A = 121	144	116	118	120	156	148	124
Read off the last entry.
124
Read off the entry just left of the smallest entry.
144
The second smallest entry -> 118
